One vector is turned by the same rotation once a step. Each row is the vector after some number of steps, and that number follows the row.
The counts run from 0 to 485.
[-15   0 -14 -23  -1  11  18  16 -19  -2  19   8 -12 -12  28   5  -8  39
  14  28 -13 -10 -33   8  13  -8 -38   3 -12 -44 -37   9 -61 -13 -27   5
 -10  22  25  27  -6  28   9  25 -20  30 -12  23   0  -3 -21  32  36  12
   9  18  12 -27   5  -1   7  -7 -25 -19 -15  -8  11  13 -19 -37  25 -19
  -5   9 -37 -21  32  21 -12  31 -12  11  26  19  22]
260
[ -3 -28  10 -12   1  15  25  21 -31  -8  32  -5 -13 -23  24  22  15  29
   8  18 -16  10 -31  12  10 -24 -26  18   2 -31 -42 -27 -43  -4 -20   6
   8   9  14  17   9  37 -17  33 -16  34 -11  11 -47 -20 -20   7  53  18
  25  -3   7 -17  -5   0   6 -10 -18 -13   4  14   0  -3  -4 -13  34  -4
   6  14  -8 -14   4  17 -29  10 -42  -1  52  11  21]
408
[-13  11  -2 -34  17  16  25  27 -14 -10  20   1 -28  -8  43   5   8  40
  -1  24 -26 -13 -31  15   6   5 -41   6   2 -23 -17 -23 -37   9 -26   1
   7  11  15  18   3  52  -5  38   8  29 -12  20   9  -1 -12  32  35  10
  26   3  10 -19   9  21   3 -27 -23   0 -11   0   9   8 -36 -17  57 -10
  11  14 -21 -22   6   0 -27  31 -10 -10  25 -16  18]
462
[ -9 -19  -8  -4   9  19  25  33 -19   4  31  19 -17 -30  48   9  -8  39
 -13  15 -14  -7 -12  29  18   0 -50   3  -1 -19  -1   6 -43   4 -30  -9
  -4  13  -1  34   5  16 -15   9 -21  29  -4  37  -2 -30  -5  37  51  11
  41  12  15 -28   3  12  11 -13 -27  15 -10  23   9  -5 -17   1  43 -13
  12  10 -18 -15   4   7 -16  24 -14  -7  39  12  18]
121
[ -4 -12 -11 -25   8  17  27  31  -8  -8  19   2 -29 -18  31  16  -3  42
 -13  16 -31  -5 -37  15   9   7 -39   6  13 -19 -20 -12 -42  12 -13  -8
   1  11  23  24   2  45  -8  22   2  23 -23  23 -17 -25 -23  31  47  28
  21   0   9 -25   8  10   2 -21 -13  -1  -4  14  22  -2 -22  -8  49  -3
  13  28 -11 -34 -10   2 -21  25 -15 -17  39  -8  18]
103
[-26  -3  16 -12  14  32  24  52  -6 -18  16   6 -27 -21  38   5   5  29
  -5   9 -32   4 -23  23  15 -29 -42  -5   8 -13 -35  -4 -34   0 -33  14
   0 -17   4   2  -9  48 -23  16 -31  50 -16  15 -17   3 -11  16  30  23
  23 -15  -4 -26  -3  11  11 -30  -3   3   4   4  -2   3 -26  -9  50  -1
   9   8  -8 -16   2   3 -31  26 -35  -5  18  -7   5]
377
[-12 -14   7 -20  -2  13  25  20 -29   8  28  -5  -5 -17  25   8   4  15
  20  29  -1  14 -26  10  29 -30 -39  17 -20 -24 -31 -21 -35 -14 -32   6
   4   1  15   7   3  28 -24  43 -18  39   3  21 -33  -9 -16   5  56   3
  25  10  14 -21 -16   6  16  -9 -23 -14  -6  14 -11  14 -22 -15  21 -18
   9  -3 -16  -5  29  19 -30  26 -42   4  40  15  17]
223
[ -1 -27  24   1  12  28  24  25 -24  -6  23  -6 -16 -15  22  39 -10  35
  -7  17 -42 -20 -37  18  14   3 -28   6   2 -18 -24 -17 -38  -1 -17 -12
  -2  -6  20  23 -15  31 -28   9 -29  39 -12  36  -4 -28 -12  45  43   5
  29  10  -1 -11 -13   3   2  13 -10   1   1   6  -1 -12  -7 -35  51  -4
  14   1 -13 -16  -5   8 -16  27 -27  10  32 -10   4]
328
[-17 -20  13 -18   2  26  28  35  -4 -10  18  -6 -18 -18  10  16  -9  19
   7  17 -33   9 -40   6  30 -31 -40   5   6  -8 -39  -8 -32  -6 -20   0
  -5 -15  36  -2 -14  43 -22  20 -29  46 -19  28 -37 -19 -29  15  47  18
  12  -5  -5 -25 -12  -2  10  -4   5 -15  10   8   2  11 -25 -22  32 -12
  12  15  -1 -22   4   7 -23  31 -36  -6  22  -8   0]
10
[-11   7 -20 -39  15   9  19  22 -11  -4  12 -10 -23  -8  19   8   3  33
   2  23 -21  -7 -42   9  18   3 -33   0 -10 -23 -26   0 -44   6 -14  -3
 -13  15  32  15  -6  44   1  35  -9  31 -25  34 -12  -8 -28  38  53  13
   3  10  14 -22   9  10   7 -12 -14 -12   8  -2  13  12 -37 -26  33 -23
   5  19 -23 -29  14  17 -11  34 -11 -12  37  -4  15]
275
[ -8  -4 -18 -16   0  20  29  28 -12   1  28   9 -14 -10  38   1   3  37
  -1  16 -25   3 -40  -1  12  -6 -42   4 -10 -59 -35   5 -53   3 -24  -3
  -3  11  18  26  -8  31  -6   7 -16  29 -15  10 -11  -7 -12  20  39  19
  13   4   5 -20  18   1  13 -31 -16 -11 -14   1  25  18 -17 -27  24  -9
   7  18 -26 -41  27  10 -20  19 -23  -8  27  20  26]
84
[-26  -4  15 -14  18  30  23  50  -6 -20  13   2 -28 -20  34   8   6  26
  -3   8 -34   1 -28  20  14 -28 -39  -5   5 -11 -36  -7 -29   5 -30  13
  -2 -19   8   0 -10  48 -23  18 -30  51 -17  16 -19   2 -13  17  35  21
  20 -16  -3 -24   0  10   8 -30   1   5   8   3   0   5 -29 -13  52  -3
   9  10  -9 -15   3   6 -28  28 -35  -6  20 -11   3]
374
[-11 -14   8 -21  -2  13  25  19 -30   8  28  -7  -5 -16  23   9   4  15
  20  29  -2  13 -28  10  28 -29 -38  18 -20 -24 -31 -24 -34 -14 -31   6
   5   1  17   7   3  28 -25  44 -17  39   2  21 -32  -9 -17   5  56   3
  24  11  14 -20 -16   6  16  -8 -22 -15  -6  13 -11  13 -22 -17  21 -17
   9  -3 -17  -5  28  19 -31  26 -43   5  41  14  17]
224
[ -8  -2 -18 -14   1  21  29  29 -12   2  29   9 -14  -9  38   1   4  37
  -2  16 -24   3 -39   1  12  -6 -43   2 -10 -60 -36   6 -54   2 -25  -2
  -3  11  16  26  -8  30  -6   6 -17  29 -14  10  -8  -5 -11  20  37  19
  14   4   5 -19  17   1  14 -31 -16 -11 -14  -1  24  16 -17 -27  24  -8
   6  17 -27 -40  29  10 -20  19 -24  -7  27  21  26]
83
[ -7 -26  21   9  12  32  22  28 -22 -10  22   4 -18 -17  27  32 -15  38
  -4  14 -38 -26 -31  25  10  -5 -33   0   6 -21 -27  -4 -45  -6 -24  -4
  -6  -7  14  26 -15  23 -21  -1 -43  43 -10  34   6 -23  -9  47  34   8
  31   9  -2 -18 -10  -1   3  10  -8   5   1   0   2 -12  -7 -36  52  -4
   6   2 -20 -10   4  11  -8  27 -24  14  25  -3   4]
335
[-21 -22   2  -2  15  21  17  30 -12 -21  21  11 -11 -27  28  15  -4  19
   8   4 -30 -12 -33   3  16 -22 -37  -5 -21 -31 -38  11 -31  12 -30   2
 -21  -8  17  13 -14  14 -15   5 -48  57 -14  29 -19 -16 -13  30  56   4
  14  -6  -3 -23  13  -5   5 -18   0  13   6  -1  12  14 -20 -38  36 -22
   1   7 -22  -9  27  23  -6  28 -24   4  20  12   6]
354
[ -2 -16  24   1  20  30  31  21 -25 -11  32  -3 -19  -9  36  23   4  28
   7  18 -34 -26 -35  15   8  -7 -38  10   0 -24 -19 -36 -26   7 -30  -4
   8 -12  11  19  -2  28 -27  17 -23  47  -1  24  10 -17   0  35  39  -7
  43   0   0  -9  -1   9   5  -8  -8  16   1  -2   2  -1 -25 -34  64  -6
  13   4 -14  -5  15   4 -15  22 -28   0  19 -16   8]
151
[-23 -16   5 -12  19  21  18  34  -9 -25  16   2 -17 -24  25  15   4  17
   7   3 -33  -6 -37   2  15 -23 -34  -3 -18 -23 -40   0 -22  17 -26   4
 -17 -13  20   4 -13  28 -19  16 -38  57 -19  25 -27 -11 -16  24  58   8
  10 -14  -4 -21  13   1   5 -26   5  13  13   0  10  14 -27 -33  42 -19
   4  11 -16 -12  20  20 -13  29 -28  -3  22  -1   4]
361
[ -5 -11  15 -23   1  16  26  15 -32   5  20 -17 -14  -4  17  19   3  23
  18  33 -13   0 -39  13  16 -17 -30  20 -10 -24 -37 -39 -39 -15 -23   8
  12  -1  22   9   1  41 -24  48  -8  34  -2  14 -21  -4 -19  12  44   8
  21  12  13 -16 -20   7   9  -3 -20 -19  -6   4  -9   3 -20 -28  34  -5
   8  -1 -21  -8  21  17 -30  27 -44  10  41   0  17]
233
[ -8  -5   6 -17  18  15  14  27 -36  -4  11 -18 -19  -8  22  23  17  29
   3  17 -19  -3 -37  21   4  -8 -15   4 -20 -33 -45 -20 -42   0 -18  12
  -2   1   5  13  -5  40 -23  37 -24  39 -15  15 -24   5 -15  24  51  15
  11   4  13 -12  -5  10   7 -16 -17  -6   9  -1  -5  -7 -12 -28  37  -2
   2  -2 -28 -10  16  30 -23  22 -43   8  55   7  18]
55
[-13  11   1 -27  13  21  27  30 -14  -5  29  12 -24 -12  51   2   7  46
  -6  25 -23  -9 -20  21  13   1 -48   4   9 -25 -10 -10 -46  -1 -32  -1
   7  16  10  24   2  47  -1  28  -1  28  -8  26  16  -4  -7  36  26   8
  34   7   8 -20   5  20   8 -17 -28  -4 -14   2   5   7 -32 -11  53 -14
  12  12 -17 -25   3  -7 -27  27  -5  -9  19  -9  17]
469
[ -8   4 -11  -9   6  27  28  33 -18   5  25   5 -19  -3  40  -1   5  42
  -3  18 -22  -3 -36  16   7  -8 -40  -2  -4 -57 -37   3 -60  -7 -29   6
   1   4   5  26  -8  33  -9   5 -26  31 -12   8   5   6  -5  24  24  20
  18   6   8 -18   9   4  17 -28 -17 -11  -9  -8  16   6 -17 -27  31   0
   3  10 -31 -33  30  11 -18  17 -31  -2  27  18  26]
76
[ -8 -15  25   5  13  34  32  23 -19 -14  34   9 -19 -11  41  17  -2  31
   9  18 -34 -26 -30  15   7 -15 -46   7   6 -28 -22 -26 -34  -1 -36   0
   8 -11  11  21  -4  26 -20   9 -29  47   1  21  17 -13   2  34  27  -4
  43   0  -4 -14   0   5   5  -9  -8  12  -6  -6   4   3 -24 -36  63  -6
   9   4 -16  -5  20   1 -15  24 -23   4   7 -11   8]
157
[  1 -22  12  -5  20  19  27  16 -29  -4  35  -6 -12 -16  35  26  10  21
   4  15 -25 -14 -34   9  15  -1 -34  14 -19 -25 -12 -33 -19  18 -25 -13
   1  -3  11  20   1  20 -31  25 -18  44  -1  32 -10 -28  -2  34  64 -12
  39   3   7  -7   4  11   7 -11 -14  20   4  12   4   3 -23 -27  51 -17
  16   2 -14  -7  15  12 -15  21 -27  -6  37  -6  12]
141
[-24 -13  13 -25  12  18  22  29  -9 -28  22   6 -24 -28  24   9   4  25
  16  18 -21  -3 -22  16  18 -37 -42   5  17   3 -32 -15 -33  -3 -29  14
  -2   0  27   2   6  46  -2  37 -23  48 -16  27 -28 -14 -26  19  43  13
  24 -12   0 -31  -2   5   1  -8  -5  -4  14   4  -3   9 -34 -12  53 -18
   3  22  -1  -3   0   8 -20  27 -19  -9  20 -14   2]
192
[ -2 -26  24   4  12  29  24  27 -24  -7  22  -4 -17 -15  24  38 -11  37
  -7  16 -42 -23 -35  21  12   1 -29   5   4 -18 -25 -14 -40  -2 -19 -10
  -3  -6  18  24 -15  29 -26   7 -33  40 -11  36   0 -27 -12  46  40   6
  30  10  -1 -13 -13   2   2  13  -9   2   2   3   0 -13  -6 -35  53  -4
  12   1 -15 -14  -3   8 -13  27 -26  11  30  -9   4]
330
[-14  10   1 -25  12  22  27  29 -14  -3  32  15 -21 -14  53   1   6  46
  -6  25 -22  -7 -17  20  16  -1 -50   5   9 -26  -9  -6 -48  -2 -33  -3
   7  18   9  25   2  45   0  24  -4  27  -8  28  16  -6  -7  37  25   6
  35   8   8 -20   6  19   9 -15 -30  -5 -14   3   4   9 -31 -10  50 -16
  12  11 -16 -26   3  -8 -26  26  -3  -9  18  -5  17]
471
[-12   8  -6 -36  16  12  24  24 -15 -10  17  -2 -28  -8  39   7   9  35
   3  23 -24 -13 -37   9   4   6 -39   8  -7 -25 -21 -26 -33  14 -24   1
   5  10  18  17   4  49  -7  42  10  31 -12  17   2  -2 -15  29  42  10
  21   2  12 -19  12  19   2 -31 -20   3 -11   0  13  11 -36 -22  55 -11
   9  15 -24 -21  12   6 -25  32 -13  -9  29 -14  20]
458
[-17 -20  12 -18   2  25  28  34  -4 -10  20  -5 -16 -18  10  16  -8  18
   7  16 -33   9 -40   3  31 -31 -40   5   4 -10 -38  -7 -31  -6 -20  -1
  -6 -14  37  -2 -14  42 -21  20 -30  47 -19  28 -38 -19 -29  16  48  17
  12  -5  -5 -24 -10  -2  10  -4   5 -16  10   8   2  13 -26 -24  31 -14
  12  15  -1 -23   6   7 -23  31 -35  -6  21  -7   0]
9
[-22 -22   3 -10   0  13  11  34 -28  -2  13   6  -7 -30  28  16  -6  25
   3  16  -9   8 -19  20  19 -22 -30   4 -24 -26 -40   8 -45 -10 -29  10
 -11   5   3  16  -7  22 -22  26 -33  39  -6  22 -34  -8 -17  15  55  19
  13   9  13 -28 -13   2   9 -12 -24  -5 -11  16  -6   0  -3 -16  22 -12
   0  -7 -28  -5  18  30 -27  30 -38  20  47  28  16]
40
[ -7 -22  -7  -3  10  17  24  28 -22   4  34  18 -11 -31  47  11  -5  33
  -9  14 -12  -6 -14  23  22  -1 -47   6 -11 -24  -2   4 -37   8 -31 -12
  -6  13  -1  33   5  10 -19  10 -22  32  -1  38  -7 -32  -3  36  58   4
  41  12  16 -24   5  11  12 -13 -27  17  -9  24   8   0 -17  -3  39 -18
  13   6 -18 -13  10  11 -15  23 -15  -6  40  15  18]
125
[-25 -22   5  -7  -4  18  14  39 -22  -1  12  12 -10 -32  29  13 -16  29
   1  17 -11   7 -15  26  21 -25 -38   2 -13 -19 -38  13 -48 -18 -32  11
  -9   1   4  16  -8  23 -21  20 -35  38  -6  23 -28  -9 -18  16  46  24
  18  10  11 -34 -18   1  11  -9 -22  -7 -15  17  -6  -3  -3 -10  24  -7
   0  -6 -26  -6  14  24 -27  32 -37  21  40  26  13]
35
[-25  -8   8 -15   5  24  25  37 -15  -6  24  12 -20 -26  34  -5  -3  27
  12  24  -3   6  -8  35  26 -42 -52   2  15   0 -23  -2 -44 -21 -40  18
   1  -2   6   8   8  35 -10  29 -34  43  -5  27 -16  -6 -16  15  34  15
  35   2  11 -36 -14   8  15  -8 -16  -7   5  10 -13   3 -32   4  41 -14
   3   9  -8   0  12   9 -22  26 -30  -3  25   3   8]
205
